In the data rows, the value 128 means zero.
Some points, each followed by its number:
[144 130 129 138  97 128 144 139  92 102 175 119] 0
[111  97 119 100 153 133  97 124 143 152  86 145] 1
[126 155 134 132 114 124 154 127 130 118 140 135] 2
[133 148 134 148 136 126 136 122 148 128 129 114] 3
[112 102 119 118 136 132 106 130 124 130 121 134] 4
[159 134 134 117 120 129 143 129 118 134 129 123] 5
[165 154 140 153 128 126 149 126 134 125 143 100] 6
[124 123 125 155 129 130 116 132 125 115 150 109] 7
[135 127 128 121 102 127 138 137  98 115 151 134] 8
[ 83  76 106 121 131 131  77 138 109 120 131 142] 9
[ 88 120 120  91 131 127 124 125 137 137  96 170] 10
[142 153 138 149 142 129 143 120 154 132 123 111] 11
[107 121 125 131 153 131 108 122 155 138 104 130] 12
[165 110 132  95 160 135 116 119 149 175  70 125] 13
[139 155 136 148 125 125 147 124 139 122 139 116] 14
[137 139 131 127 123 128 140 128 128 126 130 127] 15
[168 156 143 136 140 129 152 119 150 144 114 108] 16
[142 156 137 112 132 127 156 121 149 140 106 139] 17
[108 121 123 121 124 129 123 131 123 123 129 143] 18
[118 160 135 155 140 126 143 120 159 122 127 121] 19
[ 63 127 116  97 101 122 137 134 112 108 131 184] 20
[132 111 127 107 133 131 114 129 126 142 110 134] 21
[143 149 133 136 110 125 151 130 117 114 151 122] 22
[135 130 130 122 120 128 137 129 121 126 131 132] 23
[109 164 133 159 134 123 146 120 159 117 132 124] 24
[100  73 107 170 108 130  74 151  74  84 198 102] 25
[173 125 136  93 130 133 140 127 126 154 100 133] 26
[ 83 121 120  88 128 126 124 125 134 136  96 174] 27
[136 122 128 130 128 128 122 129 123 129 132 121] 28
[179 131 137 104 117 129 148 129 111 143 122 125] 29
[ 94 141 125 113  98 121 147 133 111 106 145 161] 30
[141 140 132 121 114 126 147 130 117 124 137 133] 31
[138 134 130 121 120 126 137 130 122 130 128 132] 32
[ 87 135 122 154 136 127 117 126 145 113 138 128] 33
[113 149 130 107 113 123 154 125 128 126 120 158] 34
[174 131 137 106 114 129 146 131 110 141 124 126] 35
[148 120 129 114 123 130 128 131 115 134 126 128] 36
[153 116 132 109 127 129 126 130 117 143 117 130] 37
[177 126 136 138 127 129 129 131 118 136 137  97] 38
[ 90 186 136 140 108 117 178 121 146 102 144 153] 39
[123 106 117 156 121 130 105 136 105 107 166 102] 40
[150 128 132  98 124 130 142 127 119 145 112 140] 41
[143  68 121  72 200 143  69 114 172 206  19 134] 42
[142 121 129 106 119 128 132 130 115 137 122 136] 43
[ 98 127 122 123 131 127 124 126 137 127 118 145] 44
[112 141 128  90 114 125 153 126 127 132 110 167] 45
[122  73 114 170 156 135  58 136 125 126 142  83] 46
Which three points above are nearest to each new point, looking only along the 4 directions in which the numbered points spread most? Their numbers follow each, nearest first.
[106 134 127 144 152 129 116 120 161 134 112 124] 12 33 44
[108 119 124 122 157 133 112 119 158 145  92 137] 12 1 44
[140 135 129 135  87 120 147 140  84 104 175 125] 0 8 22
[140  73 122  76 202 142  71 112 177 207  17 134] 42 13 1
[163 152 141 130 141 130 149 119 150 147 109 115] 16 11 17
[141 116 130  74 169 135 122 112 166 184  44 151] 13 1 42
[138 161 138 111 129 126 163 118 150 141 104 144] 17 34 41
[ 98 128 123 120 137 128 121 124 142 129 113 144] 44 18 12
[133  55 105 174  79 130  72 166  24  67 244  84] 25 40 0
[ 75 100 107 233 110 125  76 149  94  52 237  72] 25 40 46
[135 108 125 101 132 131 119 129 121 143 108 139] 21 37 43
[170 109 134  95 159 136 113 120 146 175  72 122] 13 26 1
[ 81 107 112 229 108 124  85 148  95  55 235  75] 25 40 7
[102 130 123 134 118 126 128 131 121 111 144 137] 18 44 23
[120 121 124 160 132 129 111 132 127 112 150 107] 7 40 28
[123  78 115 175 162 136  61 134 132 125 141  78] 46 40 7
[ 85  78 107 128 139 134  76 136 118 121 130 134] 9 4 18
[114 130 124 157 126 127 119 130 128 108 153 113] 7 33 40
[104 122 125 128 152 131 112 120 156 138 103 132] 12 44 4
[ 74  95 108 230 111 126  72 149  92  54 235  75] 25 40 46
[150 127 132  95 127 128 143 125 122 146 107 142] 41 26 43
[163 134 136 118 120 128 143 130 118 136 128 123] 5 35 29
[112 131 127 135 155 131 117 119 161 139 102 127] 12 44 3
